[[ 1.87  2.91  2.11  2.18  2.11  1.86  3.03  0.60  1.15  2.07  2.72  1.51
   1.80 -0.37  0.04]
 [ 2.70 -5.44  2.80  3.51 -6.39  5.40 -6.02 -5.59 -5.52  2.79 -5.87  2.86
   2.08 -3.97 -4.35]
 [-0.52 -1.06 -0.45 -0.06 -0.92  0.01 -1.07 -0.70 -0.95 -0.25 -1.26 -0.41
  -0.43 -0.79 -0.89]
 [-1.16 -0.41 -1.34 -1.79  0.49 -1.57 -0.40  1.28  1.34 -1.55  0.42 -1.08
  -1.29  2.23  2.01]
 [-2.89  3.36 -3.00 -3.33  3.36 -4.49  3.66  3.02  2.84 -2.93  3.10 -2.82
  -2.46  2.06  2.29]
 [ 2.10  1.75  2.32  2.50  1.10  2.79  1.83 -0.02  0.47  2.36  1.79  1.84
   1.85 -0.46 -0.17]
 [ 0.17  0.90  0.12 -0.33  0.70 -0.18  0.91  0.62  0.95 -0.13  1.26  0.17
  -0.10  0.83  0.90]
 [ 1.08  2.23  1.22  1.06  2.52  0.98  2.45  1.73  2.12  1.15  2.79  0.78
   1.06  1.47  1.69]
 [ 0.89 -0.84  0.78  0.59 -0.49  0.84 -0.95 -0.21 -0.12  0.65 -0.47  0.79
   0.78  0.38  0.28]
 [-0.76 -4.82 -0.79 -0.49 -2.57  0.61 -4.79 -0.55 -1.20 -0.58 -3.67 -0.39
  -0.66  1.07  0.35]
 [ 3.48 -2.74  3.77  5.01 -3.53  6.08 -3.03 -4.06 -3.96  4.22 -3.33  3.32
   3.14 -4.03 -4.05]
 [ 2.68  2.40  2.94  3.22  1.58  3.16  2.50  0.04  0.54  3.02  2.15  2.26
   2.64 -0.76 -0.36]]
The entry just right of the largest entry -> -3.03
The entry just left of -0.66: -0.39
Find the entry just right of 3.03.
A: 0.60
Find the minimum.
A: -6.39
The entry just right of -0.06: -0.92
The entry just left of the smallest entry -> 3.51
Find the entry just left of -0.70.
A: -1.07
The entry just right of -2.93 is 3.10
The entry just left of the largest entry is -3.53

array([ 64,  68, 141,  18,  95, 210, 142,  92,  85,  87,  56, 123])
The first entry from the left is 64
The entry just right of 92: 85
Report the entry just left of 56.
A: 87
Report the first entry from the right.
A: 123
The entry just right of 142: 92
The entry just left of 210 -> 95

107,242,103,91,86,27,177,128,67
What is the entry just right of 27? 177
What is the entry just left of 67? 128

Questions about the grid below.
1) What is the first entry in reading order?
2) What is the entry just left of -0.29?
3) What is the entry just right of 3.04?
4) What is the entry just left of 1.22?
5) What is the entry just right of the smallest entry?
6) What is the entry just right of -3.57?
7) What is the second entry in reading order?
8) What is the largest entry?
[[-1.32, 3.04, -5.50, 0.42, 6.32, 1.70, 0.21], [1.39, -2.28, -3.57, -0.42, 4.79, -2.12, -0.34], [-2.52, -1.86, -0.40, -0.76, -0.83, 2.75, -0.72], [-2.42, -1.39, 1.22, -0.29, -1.71, 2.68, -0.23]]
1) -1.32
2) 1.22
3) -5.50
4) -1.39
5) 0.42
6) -0.42
7) 3.04
8) 6.32

a = [-4.62, 1.04, -1.16, 0.43, 0.81, -2.24, 2.34, -3.09, -0.50, 2.94, 6.48, -1.36, 0.53, 2.54]
The entry just right of 0.53: 2.54
The entry just right of 2.34 is -3.09
The entry just left of 2.34: -2.24

Read these off the grid that follows. Rows and columns are numbered from 1.
1) Report the entry just left of -0.39.
2) Report the entry in row 2 and column 1.
3) Report the entry just left of -0.02.
4) Report the entry at row 3, column 3.
5) Report the entry directly above the largest entry.
6) Report the entry just right of 5.75.
7) Report the top entry of the column that holds the smallest entry.
8) Report the entry just right of -0.16.
[[ 5.31  2.30 -7.05 -1.49  1.09]
 [-0.86  3.14 -1.39 -2.65 -1.02]
 [ 3.65  1.23 -3.50 -0.34 -0.10]
 [-0.13  0.39 -0.39 -0.10 -1.08]
 [ 0.39  3.33 -3.69  7.02 -8.89]
 [-4.52 -3.54  5.75 -0.31 -0.35]
 [-0.52  0.47 -0.61  0.19 -0.22]
 [ 0.19  0.04  0.06 -0.16 -0.02]
 [-0.89  0.61  0.60  2.17 -2.93]
 [ 4.10 -0.19  4.21 -4.58  7.23]]
1) 0.39
2) -0.86
3) -0.16
4) -3.50
5) -2.93
6) -0.31
7) 1.09
8) -0.02
